In the rows, 128 means zero.
The same turns and mirrors carry the whole set onto itself and the rows of a family onto each other. Which other rows belong to the same family as each row named below? List them in the order they appear above.
These 32 rows form 4 families of 8 rows each.
seved: [137 101 139  81 134 117 162 120 138 123 111 168 123 127 138 129 147 107
 124 123 138 130 156 138 129 148 126 105]
zof: [136 149 119  92 119 125 161 105 141 138 117 166 145 121 135 126 146 131
 147 113 125 125 155  90 141 149  88 122]
Zevok: [125 113 147  94 144 138 150 119 153 135 123 165 124 117 136 141 147 123
 119 101 130 114 137 120 124 142 103  98]
vina: [133 141 118 103 108 128 117 112 115 103  94 142 186 110 129 148 157 123
 157 145 152 135 145  64 136 140 125 143]
sidi: [116  73 161 108 144 136 110 123 140 112 112 152 155 120 124 161 150 118
 134 126 151 125 125 116 116 140 156  99]
tufo: [112  84 158 117 145 144 128 127 138 129 138 167 143 116 128 144 149 120
 124 106 148 119 122 111 112 148 161 120]
zif: [113  99 146 139 127 130 130 111 133 147 149 162 168 135 112 122 138 124
 164 119 131 145 133  89 120 162 180 129]
gagod: [158 147 100 106 126 128 162 101 131 118 111 158 140 131 136 133 142 107
 159 138 137 115 157 108 152 155  97 121]
kude: [121  79 155 106 140 122 144 125 133 123 128 160 134 130 124 128 142 105
 125 125 143 138 140 141 120 152 167 107]
virub: [105 171 145 147 122 127 133 116 108 114 125 107 171 115 104 118 116 116
 121 147 104 161 146 120 144 140 141  93]
ras: [144 134 116  85 117 116 145  99 146 128  94 158 159 130 128 139 149 127
 168 134 130 132 163  89 144 147  94 106]
nizu: [130 107 148  88 143 125 137 111 159 123  97 153 136 126 129 153 145 123
 135 123 130 124 145 126 131 137 100  74]
mitu: [ 96 168 157 154 135 146 123 115 128 129 132 117 165 107 109 132 119 130
 119 123 101 141 126 106 137 134 121  87]
siris: [130  95 131 151 137 137 131 108 122 126 143 153 161 144 110 131 131 102
 169 140 146 132 131 114 131 166 186 123]
Fusu: [134 163 116  96 106 127 148 124  99  98 101 139 163 101 136 128 149 110
 123 142 145 138 155  94 140 138 119 146]
geda: [131  84 141 129 153 147 130 120 131 111 132 155 132 127 128 150 142  98
 131 129 159 109 123 134 124 150 161 110]
Sigo: [115 178 134 126 116 133 129 127  94  95 108 110 170  96 122 131 132 112
 108 146 129 146 142 105 140 131 127 122]
Kimun: [145 116 128 108 149 138 156 112 144 117 117 158 117 127 134 146 139 103
 133 126 141 104 141 141 138 148 109  91]
tamel: [118 166 137 167 140 145 129 106 120 112 130 107 158 120 106 137 111 108
 131 144 113 133 129 129 149 141 127  79]
nufop: [120  86 147 130 127 126 110 108 133 126 123 151 185 138 107 138 143 124
 173 140 142 147 138  90 124 155 180 118]
veb: [106 155 155 141 133 132 113 107 136 115 106 108 174 117 105 147 121 129
 132 141 105 147 133 113 142 130 114  65]
Kani: [117 130 144 140 125 116 124  93 142 138 120 133 184 145  95 126 123 131
 179 142 104 162 148  99 143 153 145  83]
Lozo: [144 138 117  78 115 115 164 116 121 115 102 160 139 119 139 123 149 112
 135 134 142 132 166 110 140 148 109 130]
noze: [124 166 125 151 130 154 118 119  99  88 119 114 167  99 122 152 132 102
 118 149 144 119 124 105 144 136 131 121]
gud: [115  93 155 134 131 121 134 118 120 130 139 148 161 138 109 116 128 108
 144 136 130 157 142 126 123 158 195 112]
dupo: [148 160  99 125 114 141 136 109 103  99 113 139 165 111 132 141 147 105
 152 149 155 119 143  83 147 149 124 149]
mifu: [128 137 129 168 135 128 141  94 130 133 143 131 163 149  99 121 113 110
 171 147 112 144 142 118 148 160 156  93]
kadi: [109 142 147 152 130 126 137  99 140 155 146 140 172 138  99 113 117 134
 161 125  97 155 138 100 138 155 146  95]
mozen: [129 161 115 111 108 137 137 116 113 121 119 151 175 104 131 131 151 128
 145 126 140 130 142  61 135 144 117 155]
dibu: [105 167 142 138 124 153 115 129 105 107 126 123 174  90 123 145 141 125
 111 127 134 130 121  79 131 131 127 132]
kovu: [111 148 146 126 127 144  99 124 112  90  98 113 183  94 121 163 145 121
 120 144 140 133 125  87 132 123 127 109]
Pinab: [108 137 147 149 122 116 136 110 116 132 137 125 174 136  98 108 115 116
 147 145 108 169 146 120 138 154 174 100]

The rest of the family of nizu: vina, sidi, ras, nufop, veb, Kani, kovu
The rest of the family of gagod: siris, geda, Kimun, tamel, noze, dupo, mifu
The rest of the family of seved: kude, virub, Fusu, Sigo, Lozo, gud, Pinab

The same turns and mirrors carry the whole set onto itself and the rows of a family onto each other. Which other rows belong to the same family as each row named below? List them in the order they appear above.
These 32 rows form 4 families of 8 rows each.
fisub: [118 138 111 125 134 138 172 147  92 132 148 116 119 156 141 123 144 119
 130 155 127]
sib: [115 113 181 137 129 136 123 103  92  98 110  97 124 123 134 136  75 121
 117 125 108]
lige: [146  98 143 131 142  93 142 123 118 127 136  64 114 130 147 134 126 135
 106 152 139]
suvo: [123 140 121 138 159 128 152 159 109 115 115 104 138 166 180 114 103 140
  99 162  91]
Sesu: [103 175 149 105 149 163 157 133  76 116 139 116 131 153 157 140 106 107
 130 131 124]
rali: [ 87 164 158 122 146 175 145 132  94 106 113  92 131 146 155 143  88 112
 123 127 112]
Kiz: [126 132 141 151 132 131 167 178  89 125 141  98 127 174 159 127 112 141
  89 155 102]
dazo: [107 149 124 144 138 160 175 141 107 133 141  83 121 154 155 133 131 118
 126 160 126]
riri: [124 111 169 102 148 115 111 115  62 128 136 121 121 148 149 155  91 129
 112 107 119]
foret: [159 117 151 154 148 110 149 111 118 119 131  96 135 130 164 120 102 132
 114 170 109]
fote: [ 97 135 148 107 142 146 141 157  64 124 131 102 120 180 159 158  83 135
  96 115 104]
Fetu: [134  89 123 136 128 123 156 108  96 138 142  84 103 138 129 145 126 131
 129 155 133]
Dil: [ 96 166 154  88 143 142 155 152  95  90 114  79 121 153 155 145  90 121
 106 121 132]
Koger: [156  99 124 123 148 103 155 105 100 139 147  85 116 149 170 140 114 140
 122 160 122]
Boru: [116 144 128 128 145 118 163 178 121 107 124  77 124 162 161 119 130 138
  94 154 120]
bidub: [144 103 149  94 138 103 149  99  71 108 130 104 114 148 150 156  66 141
 111 130 117]
lemi: [114 158 158 107 145 136 150 162  66 117 141 130 135 172 162 139  90 124
  96 124 105]
nisu: [109 146 120 124 146 125 164 171 119 115 125  71 119 159 163 120 131 129
 104 152 129]
beba: [111 140  98 113 160 141 156 140 106 137 120  91 124 169 181 130 123 129
 126 163 112]
pufon: [108 138 137  88 145 129 148 147  76  95 104 115 121 168 163 141  66 138
  98 126  96]
dozam: [146  95 161 167 124 114 147 131 106 108 134  98 122 132 132 117 102 141
 103 156 107]
babo: [138 121 162 110 135 125 148  82  92  89 117  97 124 119 150 139  72 119
 130 145 119]
bezag: [113 133 180 116 151 137 111  96  87 112 125 110 128 119 147 135  91 109
 133 116 117]
zutet: [103 159 155  88 144 133 154 161  86  91 114  84 118 163 156 146  86 126
  96 120 129]
zut: [131 121 181 102 138 110 132 107  96  92 118  70 113 126 142 154  78 123
 111 120 139]
Guzo: [133  98 155 150 133 106 127 117 106 114 129 119 129 119 132 106 118 125
 119 147 112]
rited: [131 116 173  95 140 105 130 112  91  97 128  69 107 133 145 159  78 131
 104 116 140]
rofod: [129 136 137 147 132 122 167 168  91 112 142 132 133 154 145 105 121 132
 104 158 107]
Zuti: [129  84 127 121 139 103 131 113  84 139 139 113 109 135 133 135 133 131
 126 139 121]
tura: [147 106 152 144 142  94 142 126 126 114 130  64 117 128 147 126 120 137
 102 151 131]
rur: [114  92 150 102 134 126 126 105  68 126 128  89 104 149 132 167  89 135
 118 111 121]
sige: [ 97 154 128  88 149 158 154 118  89  94  99 101 125 150 160 136  78 118
 133 138 115]

The rest of the family of Boru: lige, Dil, nisu, zutet, zut, rited, tura
The rest of the family of dozam: sib, rali, Kiz, dazo, fote, Fetu, rur

The same turns and mirrors carry the whole set onto itself and the rows of a family onto each other. Which other rows belong to the same family as each row named below? List them in the order they appear above.
These 28 rows form 7 families of 4 rows each.
Korin: [137 138 148  93 109 159 132 136 148 146 142 148 116 173 168 172 124 128
 153  98 142 119 120 106 127 145  72 140 117 111 117 160 113 151 131]
Nop: [167 143 120 104 163 161 136 113 141 126 172 118 135 157 159 139  74 147
 118 104 101 135 134 118 115 162 129  76  88 125 119 139 117  98 127]
fodu: [149 148 105 134 134 152 131 134 168 124 178  94 160 141 160 118 102 134
 130  99 106 108 154 106 116 149 130  81 135 137 133 132 115  90 117]
vun: [145 141 134  63  98 149 100 126 143 129 146 121 101 178 138 131 128 139
 142  54 134 133 136 102 124 144  98  93 146 111 133 119 122 155 112]
tedip: [145  91 125 120 122 137 124 171 123 148 184 115 135 153 165 152 121 119
 154 104 137 145 112  88 133 134  74 120  93 105 126 175 113 149 127]
Moku: [113 126 152  85 120 144 100 126 121 163 182 123 160 186 184 136 132 122
 147 114 130 135 130 110 107 135  95  98 131 113 121 158 132 131 114]
gil: [142 146 117 115 127 127 127 172 174 109 171  95 148 139 155 129  81 143
 147  77 138 102 173 109 121 154 137  93 111 102 147 137 139  93 125]
rop: [162 141 108  72 112 117  89 168 131 127 152 140 133 154 128 126 121 114
 127  64  96 135 139  98 117 162 114  71 132 103 109 139 127 128 151]
luvi: [149 109 130  77 142 140  91 136 124 127 179 120 157 158 142 111 107 134
 118  59 113 162 143 125 112 140 108  84 128 123 108 111 119 137 139]
vad: [156 128 114  49  84 123 110 139 141 117 145 127 108 167 163 125 111 130
 154  53 115 144 127  89 113 170 111  86 113 109 130 128 111 125 135]
zumo: [112 109 119  84 113 133 100 151 134 177 168 121 127 162 149 157  98 105
 143  93 123 127 117  94 105 148  95 107 115 100 126 198 114 137 134]
rol: [160 115 125 130 124 132 150 156 178 158 192 102 150 137 200 153 112 141
 146  96 112 114 127 124 156 155 110 130 124 130 137 149 127 146 116]
Vibuv: [132  95 134  89 105 142 120 146 138 149 155 126 121 165 187 153  85 101
 159  89 110 132 121  99 124 157  74 144 118 115 128 156 106 157 147]
fom: [150 127 132  92 140 116 130 167 181 142 196 101 157 142 202 137 104 158
 147  87 136  89 149  94 163 136 112  93  99 114 128 157 127 139 106]
dipi: [175 158 120  77 123 139 110 135 151  97 154  98 112 170 189 121  80 129
 144  82 104  87 151 100 130 152 133  78 122 123 133 141 145 110 114]
kade: [134 112 122 110 140 117 158 141 184 154 185 118 160 146 165 169  89 125
 129 100  99 105 157 123 146 141  92 117 107 130 108 139 100 138 136]
dogaz: [153 132 126  99  99 106 102 136 133 108 142 117 123 165 145 109  90 105
 156  56 133 125 175 105 123 145 125  97 145  92 128 147 133 117 128]
Zisu: [127 121 116 107 139 123 136 134 181 171 187 121 137 142 171 151  87 135
 133  84 119 101 144 128 185 133 108 114 112 117 109 170 139 140 121]
Burov: [149 140 103  79 100 105  99 114 149 121 157 119 141 163 130 110 134 120
 149  67 116 137 151 102 119 146 116  67 149 116 106 131 108 125 134]
leda: [176 115 106  89 101 125 109 141 106 111 144 115  96 164 146 142 114 102
 147  69 102 145 131 114 124 142  98  98 117 115 114 139 137 147 146]
Pab: [174 149 130  96 142 169 123 152 162 120 161  95 131 159 153 128  90 151
 120  70 135 126 137  94 137 167 132  82 148 124 150 135 105 116 100]
Nelip: [178 151 115 102 135 140 137 147 172 107 175 119 130 146 177 101 123 145
 155  83 120 116 131  90 151 171 141  75 128 130 148 139 125 102 117]
Fonop: [164 163 109 123 124 153 118 147 159 122 175 136 133 154 165 118  92 140
 116  93  94 103 140 104 151 156 128  84 119 120 112 136 145  77 107]
pesip: [135 113 136 129 143 111 154 186 165 143 187 121 138 159 142 159 103 137
 165  98 123 100 157 106 154 162  95 114  95 111 119 149 128 121 132]
Mun: [142 103 142 124  94  99 129 146 120 152 157 128 112 189 140 156 111 108
 167  87 122 123 152 107 128 156  85 119 116  90 109 163 124 126 112]
kogo: [142 147 138  78 145 112 150 111 158 158 170 125 151 168 180 169 114 142
 145 115 117 117 139 132 157 148 121  82 102 119  97 155 136 148 134]
sufus: [174 145 138 107 144 148 159 163 173 140 159 118 155 138 174 183 102 155
 122  86 137 118 134 123 151 157 112 120 117 124 116 158 101 143 124]
Zomil: [122 116 128  87  97 115 122 110 140 156 165 140 131 184 151 162 105 106
 155 109 119 128 131  88 105 146  69 112 109 110 107 168  93 117 125]

The rest of the family of Nop: Moku, luvi, kogo
The rest of the family of kade: fodu, Burov, Zomil
The rest of the family of vad: rol, Vibuv, Nelip
The rest of the family of Zisu: rop, zumo, Fonop
The rest of the family of vun: Korin, Pab, sufus

The same turns and mirrors carry the whole set onto itself and the rows of a family onto each other. Which other rows belong to the same family as each row named below? List them in the order they appear above.
These 40 rows form 5 families of 8 rows each.
los: [ 52 138 101 124 129 139 165  83 142 132 136 128  84 107 120  83 101 171
  74 144 129  42 115 165 137 123 144 144 107]
luk: [108 120  95 155 142  98 110 120 115  93 129 135 108 112 142 125 106 153
  88 150 148  84 125 183  88  99 137 123 138]
Muza: [ 88 114  96 119 132 111 142 115 178  98 166 156 122  74 126 104  95 135
  78 145 115  73  69 170 126 141 120 139 103]
tefo: [102 161 125 136 136  94 146 125 107 161 146 150 122 107 155 121  73 142
  61 138 136  64 109 189 125 103  78 138 129]
deve: [ 84 112  76 122 134 122 145 112 162 112 166 158 119  71 137 109  84 143
  82 143 110  77  70 166 123 139 115 136  95]
febi: [ 78 141  93 114 113 101 148 105 146 141 169 139 120  87 116  77  89 153
  75 166 124  44 101 168 146 162 132 161  89]
Gosug: [102 145 128 141 146 106 113 107 121 137 138  99 126 126 142 100  84 155
  71 168 141 100 140 182 148  91 112 142 129]
padu: [ 79 114  73 134 124 118 141 113 176 112 168 158 113  84 128 121  87 152
  76 143 117  55  70 167 125 141 127 138 101]
kalap: [116 106 111 159 137 111  94 113 118 100 132 124 107 108 132 116 109 150
  84 157 156  78 128 178  99  92 133 119 127]
nolav: [ 55 135 105 114 127 154 169  83 127 109 135 128  98 103 137  94 106 171
  72 145 122  46 118 167 135 118 147 143 128]
birod: [114 111 103 157 143 105 108 119 118 102 118 126 101  95 121 120 107 147
  88 149 153  85 127 189 100  99 127 116 135]
gudi: [ 85 140 109 108 121 101 158  98 133 121 164 129 121  75 114  62  98 138
  77 167 126  42 107 165 138 158 130 150  95]
kuz: [ 89 142 120 137 144  84 112 111 111 125 145 104 122 128 151 106  89 160
  78 170 128  98 150 179 140  95 119 147 135]
lep: [ 85 121  86 115 123 120 142 116 164 100 166 158 119  70 145 115 105 152
  70 141 113  67  70 178 124 152 118 141 105]
pefam: [107 112 107 147 116  85 117 139  89 128 143 156 138  99 125 131  84 135
  77 155 141  34 115 180  91 112 102 152 130]
rofu: [ 58 137 114 119 124 145 178  84 129 112 133 121 101 104 114  86  97 157
  69 141 124  37 116 152 134 111 141 141 123]
losev: [107 118  95 157 154 109 100 119 112  98 133 124  96 110 128 116 102 155
  88 158 152  81 117 182 107  84 115 117 144]
rapa: [103 130 103 151 111  70 119 145  91 117 150 142 141  96 135 131  97 134
  76 158 138  47 115 176  93 122 107 160 130]
Pinik: [ 48  88  98 120 118 134 129 109 147  88 154 130 131 109 124 126  98 164
  67 153  99  57 105 160 133 124 130 167 128]
nofe: [108 118 109 158 112  80 121 139  91 121 148 135 138  81 116 135  86 128
  82 160 145  38 119 177 106 115 103 148 137]
somek: [ 55  80  96 128 120 143 136 111 150 100 140 127 124 121 120 122  90 154
  64 146 106  65  96 147 133 110 128 165 112]
vuzo: [112 123  92 153 119  84 104 147  92 111 153 141 137  96 115 127  89 139
  80 168 149  49 103 174 105 111 100 150 139]
Gop: [ 96 137 136 141 142  90 102 110 116 135 146 109 117 118 129 106  85 154
  71 160 135 100 149 180 154  99 111 140 137]
tepu: [ 83 136  97 109 119 110 149  93 122 133 173 140 125  79 120  65  83 147
  84 170 122  53 110 158 143 157 136 154  89]
Zozes: [ 41  81  98 126 122 133 129 106 143 104 154 132 122 107 116 119  87 154
  69 143  96  61 105 146 129 113 117 165 110]
Repi: [114 120 105 155 108  93 120 145 100 122 137 136 143  88 124 131  96 128
  74 159 152  43 106 179  92 110 102 155 125]
mig: [ 77 143 101  99 114 109 151  99 125 125 166 127 124  76 132  72 101 156
  76 171 116  46 112 173 146 160 131 159  99]
mota: [ 86 100  91 126 124 115 134 116 165 110 173 156 114  77 144 111  95 138
  74 146 115  69  66 163 128 141 118 141  90]
Feli: [ 49  90 109 124 122 129 136 109 161  91 155 128 126 110 113 123  86 152
  68 145 100  59 102 145 138 105 127 158 127]
bire: [102 167 135 152 126  98 142 121 109 158 158 139 124  96 159 122  85 137
  63 146 147  56 106 182 132 100  87 142 129]
nirov: [ 96 180 120 144 131  88 152 128 106 148 148 140 116 102 166 121  90 146
  66 139 139  72 114 185 123 103  95 141 134]
gim: [106 175 119 145 130  96 135 134  99 147 154 154 111 100 142 113  87 144
  66 145 154  63  97 183 127 102  87 140 140]
berur: [ 89 149 124 136 147  95 107 118 103 138 144 109 110 124 131  95  89 159
  72 168 140  88 137 181 149  89  96 149 139]
pire: [105 172 128 152 129 101 150 126 110 152 145 144 122  97 142 128  76 139
  66 137 147  70 109 185 136 104  93 135 144]
tetiz: [121 105  97 143 143 107 104 116 110 106 123 138 108 110 130 114  92 154
  92 157 150  75 132 184  93  94 133 117 130]
danat: [ 59 126 115 126 124 151 168  79 119 123 141 127  96 114 132  83  99 159
  71 148 129  40 115 149 140 116 149 143 111]
tobi: [ 90 137  98 109 119 114 162 102 126 135 158 130 123  81 132  65  92 139
  80 172 128  52  97 166 145 156 132 157  84]
zovo: [ 43  87  85 133 124 128 134 102 156 105 146 118 117 115 108 121  88 166
  72 155 105  46 108 154 133 116 133 160 113]
der: [ 56 131 105 119 127 155 170  82 122 123 131 140  96 107 117  82  95 163
  73 137 126  54 116 155 128 118 144 146 112]
rusod: [102 133 122 127 151  92 106 106 113 139 145 110 117 124 146  99  74 160
  75 165 127  94 148 182 142  93 107 130 124]

The rest of the family of Repi: Gosug, kalap, somek, mota, bire, danat, tobi
The rest of the family of zovo: los, febi, padu, losev, vuzo, gim, berur
The rest of the family of pire: deve, birod, nofe, Gop, tepu, Zozes, der

The same turns and mirrors carry the whole set onto itself and the rows of a family onto each other. Which other rows belong to the same family as each row named below? List them in the order they appear above.
These 30 rows form 5 families of 6 rows each.
Fep: [145 139 154 118 158 111 100 105 167 104 129 149 117 135 174 125 144 152
 141 106 148 101 103 169 150]
nagen: [166 110 176 131 158 140 128  86 123 106 149 104 117 156 163 125 106 119
 115  99  92 115 147 139 130]
zako: [130 137 157 106 141 128 141  84 116 106 112 123 115 175 138 104 138 111
 168 110 115 150 137 185  79]
nas: [161 108 150 120 153 147 137  94 167  98 122 133  91 155 191 119 112  97
 143  97 157 112 125 174 144]
samog: [157 123 170 128 141 151 132  98 145 106 153  88 121 153 152 124 102 135
 122  95  94 116 153 135 138]
luga: [128 128 149 119 147 115 144 107 125 100 142 124 101 161 127  97 123 104
 170 117 116 165 129 190  86]
zavo: [173 121 144 124 156 142 131  81 158  89 146 114 100 165 191 127 104 100
 148  94 154 127 124 168 146]
zari: [136 150 141 115 132  94 125  99 134 133 110 134 105 152 163  97 137 164
 167 116 102 137 131 127 104]
lika: [174 132 158 127 147 135 119  62 141 105 138 132 117 169 192 114 134  97
 151  97 157 118 124 166 141]
nafi: [172 119 150 126 160 142 140  77 167  94 125 127 103 162 179 121 118  92
 149 100 147 102 115 169 154]
vazi: [129 135 147 115 147 128 140  94 135 101 135 140 104 157 107 109 142 110
 165 109 107 159 127 193  96]
Gader: [164 121 165 121 125 153 119  88 124 121 132 104 134 145 170 130 119 133
 120  99 113 101 153 124 131]
gateg: [162 113 180 127 161 153 132  89 130 125 158 105 110 174 160 120 107 125
 125  94 100 126 149 136 137]
Zos: [152 136 149 107 143  98 116 113 175 115 130 130  97 127 163 116 153 148
 147 117 136 114 101 153 162]
sagem: [146 111 150 133 133 153 123 133 138  93 102 120 111 140 100 119 112 131
 141  90 101 111 136 189 120]
Fogom: [147 134 147 115 141 115 112 101 166 124 106 152 117 143 153 109 153 147
 154 110 161 113  98 163 149]
Mege: [142 122 140  95 139 111 148  99 130 104 121 130 117 155 135  93 141 107
 168 114 119 167 124 176  89]
zofof: [170 117 161 121 139 155 119  64 157  94 145 123  93 155 183 123 112 100
 150  96 156 109 134 161 129]
Gom: [142 161 123 121 159  91 135  98 152 135 115 143 123 152 167 109 131 146
 176 108 107 132 125 125 120]
tepa: [139 166 116 128 142  98 147 103 142 127 122 125 112 153 161 117 113 138
 189 131 109 141 137 146 118]
pokup: [150 117 165 105 124 163 113 110 128 108 101 121 120 141 107 126 130 128
 142  82 113 106 138 182 123]
Pepi: [139 150 158 114 144  96 111 123 167 114 131 139 103 125 176 111 145 148
 136 114 127 113 117 168 166]
toli: [153 111 149 116 130 152 116 124 113  98  91 116 113 144 110 109 136 140
 144 103  96 119 134 189 120]
Luzog: [144  96 151 119 135 159 116 117 132  95 102 119 119 127 105 128 113 139
 151  97  94 120 141 158 119]
tof: [138 152 111 132 147  95 133  98 138 117 121 130  98 154 171 113 132 141
 173 137 100 141 126 144 110]
nif: [144 101 148 128 131 165 112 130 131  88 109 123 128 150 119 121 116 151
 148 102  91 120 139 166 128]
gof: [130 154 120 125 143 102 134 116 148 125 127 135 102 150 161  99 120 147
 176 122  96 141 129 124 128]
febu: [149 126 149 107 125 118 140 103 138 103 145 143 109 156 113 109 131 117
 162 105 116 162 127 201  91]
Lifa: [147 141 140 113 154 112 118 120 176 116 132 152 103 141 161 115 135 145
 133 108 145 120  92 173 164]
Meler: [157 129 173 129 137 166 131  83 126 123 141  95 113 159 141 118 113 129
 122 107  96 104 155 138 133]

The rest of the family of nas: gateg, tepa, Pepi, nif, febu
The rest of the family of toli: Fep, Mege, zofof, Gom, Meler
The rest of the family of sagem: samog, luga, zavo, gof, Lifa
The rest of the family of zako: zari, lika, Gader, Fogom, pokup

